500 stands for zero in the data rows.
Some points:
tensor([533, 411, 749, 542, 433, 439, 512, 498, 450, 531, 459, 463, 540, 400, 388, 489, 527, 336, 446, 536, 673, 518, 551, 474])
tensor([590, 424, 659, 616, 274, 501, 508, 482, 402, 489, 435, 597, 502, 439, 450, 491, 582, 480, 516, 524, 579, 432, 534, 593])
tensor([461, 237, 437, 315, 550, 466, 382, 720, 283, 660, 371, 774, 427, 868, 717, 530, 234, 524, 524, 639, 361, 398, 540, 455])
tensor([585, 386, 522, 567, 376, 572, 571, 457, 424, 574, 580, 583, 429, 547, 351, 408, 561, 576, 513, 550, 416, 503, 650, 561])
tensor([393, 349, 543, 528, 350, 389, 584, 461, 455, 443, 378, 284, 457, 483, 353, 315, 396, 713, 480, 430, 492, 468, 488, 477])
tensor([345, 469, 515, 480, 608, 478, 502, 586, 555, 541, 670, 375, 459, 463, 310, 595, 451, 509, 522, 348, 267, 444, 384, 344])
tensor([468, 551, 577, 538, 555, 412, 568, 638, 525, 475, 565, 454, 415, 490, 511, 572, 562, 484, 447, 547, 582, 497, 555, 546])
tensor([663, 558, 572, 438, 482, 329, 464, 377, 425, 491, 477, 558, 466, 443, 571, 610, 518, 332, 543, 467, 597, 428, 316, 335])
tensor([535, 659, 454, 403, 255, 460, 394, 571, 459, 501, 495, 588, 517, 443, 335, 296, 642, 386, 556, 356, 488, 466, 436, 396])
tensor([469, 415, 617, 529, 492, 418, 461, 306, 457, 389, 458, 427, 524, 542, 626, 654, 431, 593, 536, 634, 576, 505, 493, 479])
tensor([474, 357, 361, 576, 546, 615, 381, 427, 589, 358, 358, 452, 529, 165, 893, 499, 680, 615, 629, 419, 565, 573, 399, 427])
tensor([273, 421, 519, 494, 341, 433, 337, 506, 625, 720, 825, 690, 997, 565, 852, 667, 492, 261, 172, 316, 389, 439, 655, 553])
tensor([475, 401, 591, 510, 398, 502, 544, 481, 502, 553, 508, 442, 532, 399, 370, 505, 535, 441, 453, 483, 567, 456, 349, 451])
tensor([517, 412, 267, 438, 394, 396, 405, 563, 480, 503, 413, 528, 562, 424, 478, 443, 372, 605, 646, 404, 705, 418, 574, 416])
tensor([529, 552, 399, 506, 669, 507, 583, 526, 550, 499, 451, 411, 440, 546, 762, 505, 373, 481, 212, 634, 409, 330, 769, 532])
tensor([503, 694, 543, 522, 615, 635, 563, 557, 532, 297, 321, 661, 671, 770, 380, 516, 505, 789, 257, 427, 418, 487, 555, 624])
tensor([405, 582, 463, 280, 450, 325, 574, 572, 466, 345, 549, 553, 489, 496, 434, 512, 552, 626, 524, 447, 523, 480, 662, 578])
tensor([544, 747, 388, 689, 634, 689, 396, 446, 295, 513, 509, 418, 400, 633, 440, 693, 547, 489, 517, 377, 713, 660, 402, 466])
tensor([512, 423, 474, 501, 665, 535, 514, 647, 567, 457, 521, 467, 341, 401, 512, 269, 388, 372, 387, 332, 299, 479, 523, 404])
tensor([594, 581, 535, 401, 725, 643, 537, 567, 323, 509, 490, 408, 650, 507, 447, 579, 737, 645, 597, 564, 344, 432, 550, 496])
tensor([358, 637, 286, 475, 519, 410, 384, 508, 455, 607, 475, 358, 630, 662, 314, 564, 590, 614, 569, 580, 500, 358, 427, 433])
tensor([569, 160, 300, 402, 688, 591, 560, 535, 816, 567, 792, 392, 630, 640, 568, 409, 693, 555, 664, 552, 612, 559, 386, 545])
tensor([681, 529, 433, 601, 542, 527, 539, 495, 509, 422, 398, 343, 519, 428, 518, 356, 364, 374, 271, 673, 470, 400, 492, 477])
tensor([521, 591, 601, 477, 423, 539, 441, 339, 421, 448, 397, 343, 507, 499, 590, 531, 369, 442, 502, 485, 403, 415, 373, 341])
tensor([438, 458, 491, 653, 508, 576, 502, 471, 337, 654, 556, 605, 264, 622, 479, 492, 618, 533, 341, 309, 544, 592, 440, 471])
tensor([463, 387, 481, 636, 494, 596,  13, 708, 639, 428, 485, 655, 626, 543, 286, 578, 755, 380, 393, 525, 512, 665, 560, 625])
tensor([363, 445, 425, 511, 563, 590, 561, 605, 537, 371, 528, 599, 530, 522, 496, 492, 479, 642, 765, 477, 577, 400, 807, 492])
tensor([497, 588, 252, 304, 607, 463, 560,  70, 331, 698, 452, 531, 613, 469, 469, 471, 556, 316, 545, 492, 145, 887, 618, 774])
tensor([464, 546, 651, 250, 506, 431, 357, 440, 372, 583, 521, 637, 469, 428, 418, 553, 471, 450, 532, 527, 428, 368, 461, 433])
tensor([541, 543, 670, 414, 643, 522, 492, 687, 353, 675, 439, 390, 406, 598, 463, 436, 458, 464, 466, 284, 783, 595, 625, 659])
tensor([681, 464, 773, 675, 557, 545, 596, 482, 580, 506, 573, 625, 582, 528, 475, 578, 688, 705, 525, 702, 250, 503, 621, 448])
tensor([575, 490, 657, 533, 436, 480, 444, 327, 395, 416, 404, 410, 576, 526, 512, 627, 400, 398, 504, 548, 437, 499, 393, 458])
tensor([489, 424, 541, 462, 377, 448, 614, 476, 563, 506, 441, 453, 400, 452, 463, 663, 642, 488, 505, 436, 643, 528, 620, 618])
tensor([508, 654, 538, 586, 556, 604, 405, 689, 393, 486, 423, 462, 573, 422, 654, 634, 557, 431, 540, 510, 524, 490, 351, 537])
tensor([406, 429, 624, 616, 458, 482, 505, 497, 495, 557, 489, 397, 424, 354, 507, 562, 619, 430, 465, 474, 562, 462, 526, 413])
tensor([439, 382, 574, 546, 433, 507, 498, 237, 462, 419, 382, 440, 501, 571, 480, 712, 463, 496, 474, 592, 450, 503, 512, 530])
tensor([692, 450, 349, 604, 462, 529, 736, 650, 575, 478, 482, 613, 453, 548, 361, 537, 444, 249, 515, 516, 455, 355, 303, 318])
tensor([313, 501, 634, 575, 528, 433, 408, 553, 515, 638, 518, 467, 451, 461, 458, 518, 624, 428, 525, 577, 350, 458, 416, 456])
tensor([366, 472, 593, 206, 613, 405, 422, 378, 484, 590, 444, 612, 369, 426, 460, 560, 503, 597, 481, 547, 451, 445, 469, 396])
tensor([477, 443, 503, 686, 540, 665, 714, 402, 547, 695, 647, 699, 456, 592, 568, 358, 481, 635, 548, 373, 582, 503, 202, 293])
tensor([342, 768, 495, 627, 505, 589, 398, 505, 340, 329, 337, 439, 658, 371, 546, 181, 436, 524, 474, 393, 405, 370, 494, 427])
tensor([423, 561, 413, 473, 322, 436, 676, 494, 504, 416, 469, 447, 457, 505, 517, 594, 543, 662, 458, 391, 573, 489, 497, 459])
tensor([737, 487, 385, 507, 381, 516, 576, 502, 457, 328, 489, 308, 466, 530, 449, 459, 386, 453, 332, 678, 526, 508, 683, 563])
tensor([647, 491, 327, 488, 699, 655, 553, 503, 821, 353, 492, 507, 472, 462, 317, 731, 637, 397, 286, 431, 627, 441, 606, 514])
tensor([632, 446, 274, 640, 423, 445, 700, 503, 555, 419, 521, 476, 379, 521, 595, 463, 572, 327, 457, 577, 492, 357, 439, 553])
tensor([474, 352, 632, 570, 478, 605, 643, 661, 551, 613, 552, 313, 517, 583, 488, 503, 294, 567, 562, 492, 511, 812, 480, 604])
tensor([351, 595, 474, 362, 687, 592, 497, 633, 627, 412, 509, 592, 653, 194, 515, 421, 263, 509, 596, 600, 446, 615, 332, 468])
tensor([322, 443, 517, 269, 559, 328, 456, 437, 474, 414, 556, 510, 353, 406, 516, 518, 584, 590, 561, 492, 324, 422, 414, 505])
tensor([262, 775, 549, 566, 525, 576, 511, 411, 594, 496, 448, 483, 459, 641, 619, 402, 668, 337, 855, 627, 492, 342, 720, 541])
tensor([436, 440, 546, 572, 513, 617, 547, 548, 515, 591, 522, 473, 510, 501, 411, 493, 558, 538, 428, 575, 366, 447, 468, 477])
tensor([300, 711, 362, 499, 447, 387, 669, 582, 583, 545, 574, 603, 520, 678, 608, 451, 657, 520, 331, 656, 589, 922, 349, 632])
tensor([614, 643, 642, 399, 561, 491, 189, 340, 888, 403, 711, 430, 217, 922, 654, 302, 365, 451, 564, 464, 422, 581, 431, 505])
tensor([488, 575, 674, 286, 457, 417, 561, 462, 481, 634, 550, 567, 487, 446, 416, 338, 540, 444, 475, 517, 566, 511, 473, 468])
tensor([428, 418, 585, 549, 404, 484, 459, 589, 444, 597, 506, 494, 365, 420, 421, 405, 612, 473, 386, 581, 530, 515, 501, 516])
tensor([437, 307, 474, 494, 605, 628, 423, 681, 398, 532, 583, 404, 352, 376, 573, 353, 486, 441, 416, 586, 492, 512, 532, 697])
tensor([524, 611, 686, 428, 480, 515, 802, 492, 611, 490, 587, 500, 600, 507, 562, 670, 508, 422, 576, 494, 748, 511, 438, 457])
tensor([728, 543, 380, 480, 388, 461, 596, 574, 509, 295, 445, 396, 370, 448, 569, 348, 366, 452, 363, 697, 522, 576, 465, 483])
tensor([476, 781, 288, 719, 568, 684, 403, 452, 662, 758, 778, 720, 421, 178, 406, 644, 160, 640, 579, 671, 566, 465, 685, 661])
tensor([394, 417, 333, 585, 464, 475, 415, 653, 489, 399, 407, 440, 537, 550, 431, 753, 276, 346, 829, 357, 360, 715, 453, 557])
tensor([427, 431, 499, 484, 434, 599, 497, 245, 498, 382, 395, 405, 429, 579, 596, 697, 407, 599, 493, 563, 485, 480, 435, 478])
tensor([689, 591, 582, 412, 533, 354, 459, 483, 501, 593, 559, 615, 660, 511, 306, 464, 482, 566, 607, 549, 540, 479, 466, 602])
tensor([414, 245, 465, 693, 696, 582, 454, 249, 378, 263, 349, 717, 751, 536, 465, 384, 382, 381, 622, 486, 778, 622, 611, 684])
tensor([785, 603, 546, 487, 470, 426, 664, 587, 549, 540, 500, 611, 475, 507, 727, 378, 429, 670, 630,   0, 330, 585, 563, 686])
tensor([638, 462, 393, 489, 584, 565, 498, 574, 494, 527, 505, 520, 547, 464, 606, 447, 474, 272, 420, 657, 577, 462, 610, 382])
tensor([491, 462, 502, 472, 329, 286, 528, 466, 510, 510, 470, 347, 453, 397, 422, 292, 360, 732, 464, 399, 549, 419, 507, 467])
tensor([691, 687, 432, 400, 370, 294, 382, 552, 472, 612, 523, 593, 634, 480, 400, 432, 653, 697, 529, 521, 502, 512, 493, 379])
tensor([641, 433, 483, 462, 349, 405, 413, 381, 453, 460, 485, 425, 432, 469, 649, 594, 542, 608, 601, 498, 544, 433, 368, 410])
These points spread out most along one direction. Where along it does each point below lie, from 0 to 99? 50 is the average, and the first point above lies past it. One standard deviation of the points above along it is 16.
tensor([524, 611, 686, 428, 480, 515, 802, 492, 611, 490, 587, 500, 600, 507, 562, 670, 508, 422, 576, 494, 748, 511, 438, 457]) >> 51
tensor([541, 543, 670, 414, 643, 522, 492, 687, 353, 675, 439, 390, 406, 598, 463, 436, 458, 464, 466, 284, 783, 595, 625, 659]) >> 46
tensor([488, 575, 674, 286, 457, 417, 561, 462, 481, 634, 550, 567, 487, 446, 416, 338, 540, 444, 475, 517, 566, 511, 473, 468]) >> 63
tensor([569, 160, 300, 402, 688, 591, 560, 535, 816, 567, 792, 392, 630, 640, 568, 409, 693, 555, 664, 552, 612, 559, 386, 545]) >> 20
tensor([691, 687, 432, 400, 370, 294, 382, 552, 472, 612, 523, 593, 634, 480, 400, 432, 653, 697, 529, 521, 502, 512, 493, 379]) >> 62
tensor([689, 591, 582, 412, 533, 354, 459, 483, 501, 593, 559, 615, 660, 511, 306, 464, 482, 566, 607, 549, 540, 479, 466, 602]) >> 50
tensor([681, 464, 773, 675, 557, 545, 596, 482, 580, 506, 573, 625, 582, 528, 475, 578, 688, 705, 525, 702, 250, 503, 621, 448]) >> 42
tensor([663, 558, 572, 438, 482, 329, 464, 377, 425, 491, 477, 558, 466, 443, 571, 610, 518, 332, 543, 467, 597, 428, 316, 335]) >> 72
tensor([414, 245, 465, 693, 696, 582, 454, 249, 378, 263, 349, 717, 751, 536, 465, 384, 382, 381, 622, 486, 778, 622, 611, 684]) >> 26
tensor([533, 411, 749, 542, 433, 439, 512, 498, 450, 531, 459, 463, 540, 400, 388, 489, 527, 336, 446, 536, 673, 518, 551, 474]) >> 61
tensor([497, 588, 252, 304, 607, 463, 560,  70, 331, 698, 452, 531, 613, 469, 469, 471, 556, 316, 545, 492, 145, 887, 618, 774]) >> 25
tensor([351, 595, 474, 362, 687, 592, 497, 633, 627, 412, 509, 592, 653, 194, 515, 421, 263, 509, 596, 600, 446, 615, 332, 468]) >> 40
tensor([728, 543, 380, 480, 388, 461, 596, 574, 509, 295, 445, 396, 370, 448, 569, 348, 366, 452, 363, 697, 522, 576, 465, 483]) >> 67
